In the data rows, the value 128 means zero.
Here are some numbered points:
[122 129 145 121 127 122 120 141 121 134 147 115] 0
[130 148 128 137 138 143  66  84 169 142 167 157] 1
[116 176 108 148 126 154 186  86 116 128 149  99] 2
[ 95 106 126  81 126 136 127 147 136 138 135  87] 3
[134 121 154 128 115 119 137 137 108 132 107 150] 4
[134 127 121 110 157  87 142 135 128 110 142 122] 5
[ 81 130 146 136 117 108 160 131 136  78 106 107] 6
[121 127 103 152 122 146 150 104 121 123 138  87] 7
[131  80 175 106 126 103 138 123 128  77 102 119] 8
[119 149  73 181 187 154 150 127 111 141 132 136] 9
[148 123 147 141 102 102 146 167 151 121 110 140] 10
[121 182  75 150 123 192 176 129  91 124 125 136] 11
[106 142 105 116 124 138 112 146 193 153 153 130] 12
[136  78 148 100 167  99 107 141 146 153  97 142] 13
[128 158 128 128  81 131  90 118 119 130 143 120] 14
[136 119 145 149 102 159 175  98 151 115 145 120] 15
[116 133 123 141 124 129  96  93 116 109 123 111] 16
[168  89 146 132 134 116 162 143 115 140 130 126] 17
[175  66 173  76 137  71 104 162 160 111 127 126] 18
[129 107 124 123 125 132 167 149 112 133 126 174] 19
Which three points above are nearest to each new point, looking only along the 2 directions in which the numbered points spread most? Their numbers follow each, smallest number first.
[128 134 137  96  96 115  83 146 125 164 185 178] 1 12 14
[121 148 132 129 129 140 141 134 117 127 136  95] 7 15 16
[118 106 141 121 131 106 147 113 149 106 135 105] 4 5 10
[138  93 169 106  93 103 124 142 156 105 115 157] 8 10 13
[109 149  88 121 154 137 169 119 116 119  65 121] 6 7 15
[104 197  56 136 143 140 136 113 112 122 147 121] 2 9 11
[127 130 113 151 132 125 180 125 135 125 119  97] 6 15 19
[135 115 164 107 107  94  92 136 145 123 135 137] 0 3 13
[127 156  69 136 125 180 146 119 112 153 103 102] 2 7 9
[125 150  70 134 122 165 150 109 111 140 149 110] 2 7 9
[115 140 148 149 121 142 144 110 146 113 129 100] 7 15 16
[152 121 137  91 123 127 119 134 173 128  95 124] 0 3 5
[141 125 130 134  69 120 122 132 138 129 141 132] 0 3 5
[148 127 122 138 160  91 152 124 142  90 119 136] 4 5 19
[ 83 176 100 154 130 144 106  99 129 111 118 130] 7 9 14
[118 133 121 144 126 163 146 140 111 121  88 123] 7 15 19
[121 102 121  92 125 111  74 163 124 172 175 140] 3 12 13
[113  94 126 132 124 119  77 110 115 169 144 134] 0 12 14
[149 120 164 119 163 116 152 115 118 112  39 103] 6 10 17
[132 123 111 104 104 174 106 128 125 126 132 142] 0 14 16
